(in the rows, 128 means zero)
Each path below is one point turned by a fixed rotation once a step. After each direction that follows a path, write how fast that rotation turns it, in degrees per step (0 if it stays still).
Each turn is a multiple of 5 degrees from 10 to 175, or 0.
Each row of a path follows its step; steps can be skipped.
Rotation 1:
step 0: [125 130 119 124 119 127 125 134 127 121 127 129 134 132 119 132 123 122
 125 128 123 126 129 126 130 120 125 138 121 123 130 132 137 125 124 123
 140 120 128 132 127 130 125 129 132 126 126 121 137 124 123 118 121 132
 129 140 131]
step 1: [120 129 135 130 115 133 123 121 129 136 132 124 124 124 136 124 133 129
 129 124 128 117 126 128 122 120 134 136 127 132 123 137 128 129 136 124
 127 127 123 133 123 126 130 125 131 132 126 130 129 131 116 129 118 123
 123 133 125]
step 2: [124 117 132 128 130 132 136 124 123 125 133 120 139 132 126 127 133 134
 135 132 126 114 129 131 126 125 120 132 117 134 129 121 134 135 125 130
 132 130 132 123 134 127 123 122 132 123 126 120 122 128 131 128 125 128
 122 130 123]
step 3: [130 130 131 125 130 131 119 132 117 130 116 117 124 125 126 126 130 134
 131 126 119 128 124 131 121 135 133 124 131 133 123 135 131 129 131 129
 138 132 126 128 126 130 127 124 133 124 129 116 123 138 123 132 138 128
 127 120 129]
step 4: [144 122 131 128 134 136 130 122 129 128 115 124 130 127 128 125 124 128
 122 125 135 125 129 124 130 131 131 127 127 136 140 130 132 139 131 125
 135 118 131 123 124 123 125 132 124 123 122 132 123 124 133 129 132 130
 127 131 132]
step 5: [132 132 125 133 123 125 131 130 131 117 122 128 119 126 126 127 125 132
 124 124 125 134 126 128 128 122 132 130 120 135 117 127 135 114 129 124
 141 128 125 128 126 125 119 130 128 129 129 129 126 118 126 123 138 136
 133 136 130]
step 6: [127 124 136 130 120 130 118 128 137 134 123 130 127 130 131 130 123 124
 115 136 123 117 135 132 129 122 127 131 125 131 124 132 129 129 135 119
 128 130 129 130 126 116 128 132 123 129 130 126 133 122 130 123 116 132
 133 126 135]
step 7: [125 133 133 134 131 122 123 127 129 119 137 129 135 123 134 133 132 129
 127 124 121 120 121 129 130 125 118 136 120 139 126 134 130 128 127 133
 130 128 138 127 132 127 131 125 135 126 137 130 118 124 122 122 123 119
 131 132 128]
step 8: [130 129 131 127 125 130 125 130 137 128 137 119 127 125 124 130 127 130
 126 133 123 120 116 136 123 130 125 134 133 128 128 127 138 136 123 116
 131 130 123 129 135 130 135 128 123 126 125 117 124 142 126 133 130 127
 130 123 129]
step 9: [132 124 127 125 120 125 134 130 126 127 118 127 124 123 133 128 130 125
 138 131 134 123 117 120 130 129 122 125 123 126 138 139 130 136 132 130
 135 123 128 118 129 121 132 118 133 125 128 126 124 133 131 125 136 122
 128 127 134]
step 10: [138 131 129 129 126 137 141 121 126 127 121 131 130 124 132 125 127 118
 123 125 125 124 123 130 127 133 140 129 121 126 120 119 127 121 125 121
 139 128 121 126 128 130 127 125 125 122 127 129 127 137 128 121 134 127
 128 134 128]
[130 128 131 127 128 127 127 129 128 129 127 130 128 130 128 128 130 127
 126 128 128 129 131 129 130 126 129 128 127 127 127 130 128 126 127 128
 130 125 127 128 129 129 130 131 125 130 129 129 127 126 129 126 129 130
 127 130 127]
60
Rotation 2:
step 0: [129 125 131 121 129 127 130 128 123 134 127 125 126 127 123 133 118 125
 130 128 127 120 122 131 136 128 130 126 137 136 111 138 129 127 132 134
 123 120 133 132 123 130 125 128 127 135 132 128 127 123 122 124 131 130
 123 117 126]
step 1: [125 127 125 134 128 129 131 134 136 127 136 124 128 125 131 134 123 140
 128 131 131 132 124 138 130 127 134 124 133 122 124 126 128 119 126 132
 137 128 131 131 126 135 121 132 134 126 138 129 129 135 123 121 138 130
 131 134 139]
step 2: [133 124 128 130 131 124 125 128 137 129 125 124 130 134 118 135 132 137
 135 124 122 135 123 123 129 114 127 128 118 118 127 130 133 126 124 126
 126 127 124 125 128 131 127 135 122 127 124 124 130 128 125 137 136 119
 127 124 128]
step 3: [127 128 131 115 127 126 134 131 124 136 125 133 128 135 126 121 126 128
 135 128 131 140 119 129 129 131 129 127 129 124 124 131 125 128 125 125
 123 123 123 128 132 123 122 121 127 118 131 129 132 125 116 137 121 136
 122 125 131]
step 4: [130 132 121 135 120 130 121 128 117 132 132 134 135 132 130 137 125 128
 124 132 130 127 127 141 135 133 138 124 131 122 124 122 130 127 125 133
 121 128 133 126 125 126 127 123 125 132 132 125 122 122 123 133 134 130
 117 129 125]
step 5: [138 127 121 131 130 123 129 132 130 134 133 118 130 122 121 128 122 132
 122 122 128 124 132 130 133 121 132 129 127 133 131 133 119 115 134 134
 127 119 123 123 125 123 123 125 128 120 127 120 126 128 128 127 140 129
 132 126 127]
step 6: [134 120 133 122 139 125 129 124 133 131 130 136 124 130 131 130 129 124
 138 125 118 123 125 138 130 130 127 126 121 128 123 129 130 124 127 125
 139 129 124 133 121 132 126 128 128 120 127 121 127 129 114 127 132 124
 129 130 135]
step 7: [127 122 132 128 118 121 131 131 127 129 124 129 132 137 118 130 120 137
 130 129 119 122 133 123 127 127 127 127 129 121 115 129 131 126 120 128
 131 123 135 135 131 130 127 132 121 131 133 134 127 127 117 129 125 138
 125 126 125]
step 8: [127 133 121 132 128 131 131 134 123 131 131 130 132 128 127 140 123 136
 127 132 130 139 120 126 124 125 136 129 124 123 126 129 125 138 127 131
 137 123 127 123 123 122 118 122 130 125 133 130 131 141 128 130 135 136
 128 123 130]
step 9: [135 131 126 123 129 122 124 123 128 125 127 126 127 126 125 138 134 128
 135 129 135 127 115 138 135 122 126 123 129 125 122 134 136 123 127 136
 123 119 118 125 121 119 126 132 127 129 124 128 131 121 128 133 132 122
 126 124 126]
step 10: [123 120 127 130 122 131 135 132 129 138 127 128 126 131 125 120 130 131
 133 130 136 123 126 136 135 131 132 123 129 117 125 137 121 114 127 125
 125 128 123 136 133 132 124 123 136 124 126 125 131 126 118 125 131 130
 127 130 131]
[124 127 128 129 130 128 128 129 128 128 130 126 128 128 126 126 126 129
 129 125 126 125 127 131 127 128 127 126 129 127 129 128 128 126 127 126
 126 130 125 130 126 128 128 129 128 128 129 127 128 130 129 127 129 126
 129 129 128]
80
Rotation 3:
step 0: [126 130 131 127 122 127 123 125 134 130 132 124 121 140 119 133 130 124
 135 129 129 127 129 119 119 133 120 120 121 132 132 127 123 123 136 131
 130 134 136 135 126 123 129 134 131 127 132 128 126 124 122 131 139 128
 132 117 123]
step 1: [128 127 131 135 126 124 118 127 131 124 126 126 120 128 141 129 124 124
 129 131 128 127 133 135 140 116 128 131 133 122 134 123 133 133 134 120
 132 133 128 129 132 117 127 132 127 123 124 129 120 125 128 126 124 118
 133 136 133]
step 2: [132 126 125 130 125 124 133 135 120 133 119 139 121 135 125 127 124 120
 131 140 128 130 124 121 127 133 122 141 126 129 131 130 123 130 121 130
 136 120 137 132 127 128 131 125 126 130 123 129 132 133 133 122 127 129
 119 125 128]
step 3: [114 128 135 139 125 126 126 132 123 126 133 130 121 120 125 121 124 126
 126 117 128 132 133 129 130 129 120 133 135 131 124 121 122 119 122 129
 120 130 126 122 132 127 122 127 126 134 128 127 131 121 127 138 136 127
 136 127 125]
step 4: [137 133 129 134 128 132 127 134 125 133 123 129 127 123 126 131 140 131
 130 132 128 121 132 124 134 119 130 134 129 126 127 146 133 137 136 118
 130 123 121 126 122 130 126 123 129 133 131 128 132 123 128 128 130 135
 133 136 124]
step 5: [128 125 125 121 126 126 120 134 130 127 135 129 132 124 128 130 122 125
 130 134 121 130 133 126 119 138 138 138 127 127 130 128 133 113 128 136
 122 123 135 131 115 125 126 133 133 129 131 126 127 132 122 128 124 134
 134 127 124]
step 6: [132 131 132 125 126 139 124 122 124 125 122 120 121 132 134 127 130 127
 120 122 128 130 137 127 127 128 137 126 118 129 127 126 117 133 121 127
 129 134 123 125 133 124 125 134 130 133 128 123 126 117 137 130 115 128
 134 132 129]
step 7: [132 130 117 135 135 121 132 124 135 130 113 126 132 126 127 120 129 125
 125 134 120 113 122 126 124 128 124 128 120 122 125 123 137 120 129 129
 130 122 130 133 135 129 131 132 132 129 128 129 134 125 128 129 129 130
 121 135 129]
step 8: [125 128 125 129 126 129 124 134 126 132 131 127 129 128 125 131 135 130
 121 123 136 136 131 126 131 124 118 126 120 135 134 120 126 119 132 128
 115 134 135 131 117 132 123 127 131 127 130 126 126 126 131 132 125 124
 116 124 139]
step 9: [126 125 127 140 135 129 121 123 127 117 122 121 124 132 133 130 133 131
 130 125 131 120 123 124 130 133 125 122 133 123 130 142 128 130 125 127
 131 132 133 122 125 131 129 120 133 134 129 128 122 134 127 120 128 115
 136 134 129]
step 10: [129 125 128 126 129 123 132 138 117 127 132 130 122 129 125 126 126 127
 124 130 119 133 114 122 123 134 134 128 122 125 127 124 135 131 134 120
 125 123 129 135 127 128 114 135 121 127 120 129 120 134 124 124 133 129
 126 127 129]
[128 129 130 126 125 130 129 127 129 130 128 125 127 128 128 126 129 129
 128 130 126 127 128 130 124 127 128 128 126 129 127 127 128 127 131 130
 128 129 126 128 128 127 131 129 129 126 128 129 129 128 128 127 125 127
 130 129 128]
55
[127 126 127 130 127 127 128 125 127 127 129 127 130 126 129 127 128 127
 131 126 125 131 125 130 127 128 128 129 128 128 129 129 130 126 127 129
 128 129 131 128 130 128 129 130 127 128 128 129 129 127 125 129 128 129
 129 128 129]
160
Rotation 4:
step 0: [119 133 124 130 130 124 130 136 124 119 137 127 133 131 123 128 124 133
 135 137 129 128 114 127 121 136 135 131 133 125 134 126 129 123 130 137
 134 127 128 130 123 125 131 122 129 131 136 129 125 126 129 135 132 126
 129 131 128]
step 1: [130 128 116 125 124 133 135 130 132 132 124 128 121 126 131 124 127 135
 127 135 133 131 129 134 135 126 135 131 124 124 134 134 134 125 130 131
 128 123 123 123 132 133 130 131 114 116 122 131 122 133 132 127 126 130
 124 129 137]
step 2: [132 131 128 129 117 122 128 130 127 129 134 129 125 121 127 135 136 115
 126 134 131 129 134 123 136 127 119 121 133 124 123 125 125 129 135 129
 124 123 136 128 132 124 130 118 122 129 127 131 133 128 127 134 130 126
 132 138 130]
step 3: [124 126 126 126 132 131 128 136 125 115 131 144 130 130 133 129 133 135
 137 129 125 119 129 133 121 129 125 127 132 127 132 130 123 132 126 133
 126 133 133 122 128 123 118 131 127 126 128 128 123 131 118 128 135 124
 127 130 128]
step 4: [122 135 126 127 133 137 130 131 127 134 133 116 128 132 140 125 131 127
 130 130 125 135 131 124 128 124 121 122 126 124 127 127 133 129 125 124
 135 122 123 131 138 125 123 138 123 125 125 129 127 135 128 128 131 132
 130 118 134]
step 5: [117 131 124 132 133 124 122 134 127 130 123 133 124 124 129 132 131 129
 123 134 130 133 131 130 123 127 114 130 133 127 129 129 122 119 129 123
 127 124 132 140 121 134 133 122 125 129 129 123 133 125 136 129 130 133
 127 136 118]
step 6: [126 118 130 133 132 136 130 133 138 117 122 129 126 127 121 139 127 128
 125 124 131 128 125 138 122 127 133 128 132 123 132 130 129 134 122 123
 132 134 135 126 129 133 132 127 121 130 127 132 128 137 120 133 126 126
 123 122 133]
step 7: [130 141 122 129 130 121 130 128 127 127 142 122 129 129 127 128 130 124
 125 126 125 127 127 129 132 127 129 125 121 118 129 119 125 130 123 124
 128 121 118 126 128 140 131 129 122 129 137 131 131 121 124 129 133 123
 130 121 133]
step 8: [124 132 126 129 131 126 125 130 128 130 125 143 121 130 126 130 139 127
 129 132 130 128 126 135 123 129 137 131 118 133 133 134 121 124 141 130
 136 126 121 133 126 122 128 122 123 126 122 121 133 125 132 126 130 124
 133 128 129]
step 9: [128 131 121 130 129 130 139 137 132 131 121 125 122 128 126 131 121 115
 131 120 130 124 124 127 129 131 127 127 138 121 130 126 132 133 127 132
 129 130 135 121 124 116 125 131 123 124 120 135 136 129 132 131 126 130
 128 125 132]
step 10: [130 138 124 120 134 116 125 133 127 125 126 125 127 125 128 130 129 133
 133 132 137 120 139 124 126 127 117 129 132 130 129 127 129 132 133 133
 128 123 124 126 127 132 129 125 129 132 141 130 122 127 121 124 129 133
 129 128 138]
[128 127 129 128 131 128 128 127 130 129 128 127 130 124 128 130 129 127
 128 128 129 128 127 129 128 128 130 129 126 127 128 129 129 130 128 126
 129 128 128 128 133 126 126 125 129 128 127 127 127 131 129 128 126 129
 129 127 130]
155
[128 129 129 125 127 130 125 129 131 127 127 124 127 130 129 128 129 127
 127 127 127 125 128 129 127 128 128 130 127 128 129 129 129 127 127 128
 129 127 129 127 130 129 128 126 131 127 127 130 127 126 128 127 128 127
 130 130 126]
0
Rotation 5:
step 0: [130 125 127 123 122 126 121 124 126 123 123 132 120 130 135 132 127 128
 129 143 128 127 122 126 134 124 131 125 130 124 133 122 121 132 124 116
 134 122 135 129 124 137 124 130 138 131 131 121 122 126 129 129 124 120
 125 123 133]
step 1: [135 126 135 127 137 132 120 136 128 137 127 132 130 125 130 127 125 138
 135 127 134 119 134 127 122 120 130 126 128 128 128 125 122 127 127 122
 133 127 137 128 122 129 134 134 136 126 122 127 128 126 129 131 116 130
 131 136 123]
step 2: [128 141 131 130 131 125 120 124 131 131 121 134 121 127 118 125 133 132
 130 128 127 129 133 129 126 123 129 131 127 123 125 133 121 128 135 126
 127 126 125 139 124 125 137 128 118 115 128 134 136 121 135 127 129 129
 129 128 123]
step 3: [126 130 131 130 122 130 123 128 125 112 109 129 119 128 124 127 123 126
 125 125 126 123 128 131 130 133 123 124 127 123 122 132 128 118 125 129
 125 132 121 121 131 134 129 121 125 123 127 133 124 128 131 128 124 127
 129 132 132]
step 4: [120 123 140 126 130 128 130 129 127 125 123 125 130 121 126 124 132 131
 112 128 133 127 127 126 123 127 126 119 129 128 128 134 135 125 121 125
 131 133 122 139 130 132 125 132 134 132 134 126 124 136 119 126 123 133
 135 128 127]
step 5: [126 119 123 126 126 126 125 134 132 127 128 131 125 122 132 121 137 130
 123 134 128 128 136 124 126 122 133 133 130 126 126 129 137 125 124 120
 129 130 129 133 132 123 123 132 127 136 129 121 143 120 127 119 130 121
 121 125 128]
step 6: [136 123 128 126 130 125 117 127 129 128 131 134 135 122 120 131 127 130
 133 127 133 130 136 121 137 130 122 137 126 132 126 126 137 122 129 129
 124 117 125 122 137 135 131 131 130 137 121 131 130 126 136 128 129 123
 130 132 124]
step 7: [133 124 132 124 131 132 127 122 116 129 124 118 135 136 121 128 129 131
 131 128 128 133 134 122 133 132 134 130 131 136 132 126 134 124 126 132
 128 122 122 131 126 133 130 132 118 114 135 124 127 131 131 134 129 129
 131 123 122]
step 8: [125 124 126 129 128 129 134 126 129 126 123 136 124 129 133 127 137 134
 131 127 129 133 119 123 127 136 139 116 137 127 122 118 130 124 135 124
 129 123 125 122 130 129 133 124 122 123 134 122 124 131 129 128 122 124
 124 121 136]
step 9: [122 126 132 136 131 129 132 133 138 133 130 128 124 122 122 142 134 139
 125 123 120 125 128 122 124 125 127 130 136 133 128 131 127 120 129 127
 129 127 129 120 118 126 129 126 137 130 123 121 120 130 124 125 127 123
 130 129 131]
step 10: [131 136 129 128 119 127 121 123 132 132 133 124 135 126 129 127 128 131
 119 121 118 124 130 126 129 119 132 126 127 132 133 136 128 123 131 132
 128 128 130 134 126 123 126 125 128 124 119 132 134 135 130 124 127 119
 114 121 120]
[129 131 130 125 126 128 131 129 128 130 127 129 127 129 126 129 127 129
 128 126 128 128 127 128 126 130 128 127 129 127 128 129 129 126 130 129
 128 129 128 127 126 128 130 126 127 126 127 127 128 125 127 126 126 131
 129 127 130]
60
Rotation 6:
step 0: [126 124 125 134 122 129 131 126 127 131 128 124 135 123 123 135 123 126
 127 121 139 129 131 124 126 125 127 124 128 128 132 133 134 117 130 121
 126 122 112 126 119 133 115 129 127 119 121 122 124 130 138 122 127 127
 128 131 132]
step 1: [119 124 123 123 132 117 134 117 123 131 119 128 127 122 125 129 125 137
 134 120 126 130 120 131 123 129 134 123 127 123 133 129 127 120 124 122
 126 134 121 129 129 131 128 132 130 118 125 124 126 129 121 133 137 120
 127 116 123]
step 2: [119 133 128 129 130 128 124 124 132 125 131 128 131 123 133 135 117 121
 132 122 125 123 142 131 130 123 128 145 128 131 131 124 125 118 132 123
 123 132 120 129 126 137 129 129 127 125 125 129 127 126 130 119 132 123
 133 116 127]
step 3: [126 125 123 130 136 127 131 125 126 119 131 133 129 131 132 129 130 133
 133 114 133 131 126 132 133 127 130 131 132 125 123 117 125 133 126 121
 130 124 128 123 132 130 138 124 132 112 126 127 119 118 125 123 133 135
 132 123 119]
step 4: [127 138 132 125 126 127 132 127 126 122 121 136 127 118 126 133 119 123
 138 126 126 131 126 125 130 124 117 130 131 125 124 122 136 127 141 132
 128 123 127 129 126 124 135 133 134 126 124 130 126 118 133 122 114 128
 135 121 127]
step 5: [127 128 129 134 127 121 127 127 126 131 127 133 129 130 127 122 140 128
 132 123 130 129 124 122 132 114 128 131 126 117 122 127 122 120 131 132
 129 129 128 133 117 124 126 126 137 122 123 123 129 118 126 133 126 145
 130 123 129]
step 6: [132 128 134 121 126 128 127 117 139 139 128 128 129 123 137 131 132 120
 127 129 133 136 128 121 117 122 130 125 128 126 122 131 132 123 131 131
 130 129 119 124 124 122 141 138 134 129 133 128 129 120 125 126 125 126
 130 121 130]
step 7: [134 124 120 132 128 123 118 129 130 137 128 127 129 132 119 131 137 124
 117 132 131 123 125 123 136 123 132 126 125 131 130 126 133 128 124 123
 128 127 128 129 121 131 126 130 132 128 123 121 125 118 122 117 129 128
 137 110 132]
step 8: [134 132 129 133 130 130 123 120 118 134 131 132 123 135 125 126 125 127
 130 134 128 135 128 124 122 125 127 122 119 133 134 134 133 127 133 125
 122 119 120 119 130 130 130 138 129 116 137 134 128 126 133 123 138 129
 133 120 123]
step 9: [133 125 128 133 125 120 122 130 129 124 116 125 128 120 114 125 123 130
 124 134 131 131 133 131 121 123 127 136 131 132 138 125 133 135 131 126
 131 129 121 128 123 137 128 131 125 116 125 121 131 130 119 127 128 137
 133 124 124]
step 10: [138 131 126 119 130 128 134 119 122 125 125 124 126 133 136 118 129 130
 127 125 126 133 123 130 126 131 122 144 120 120 127 127 127 133 129 129
 115 129 121 128 122 134 130 129 125 119 133 127 131 134 128 126 128 130
 132 116 130]
[125 129 127 128 129 127 127 130 126 128 127 126 129 132 130 127 128 128
 126 128 128 127 124 129 128 130 129 127 127 127 127 127 127 129 127 127
 128 127 125 128 130 126 128 126 129 127 126 127 129 129 128 129 128 132
 127 126 128]
160
[129 129 129 128 130 127 129 130 127 126 127 128 127 127 126 125 128 128
 127 127 126 131 128 129 127 127 127 131 127 126 126 126 128 128 130 130
 128 129 129 125 130 130 130 125 128 128 127 128 128 128 129 125 128 128
 127 130 130]
55
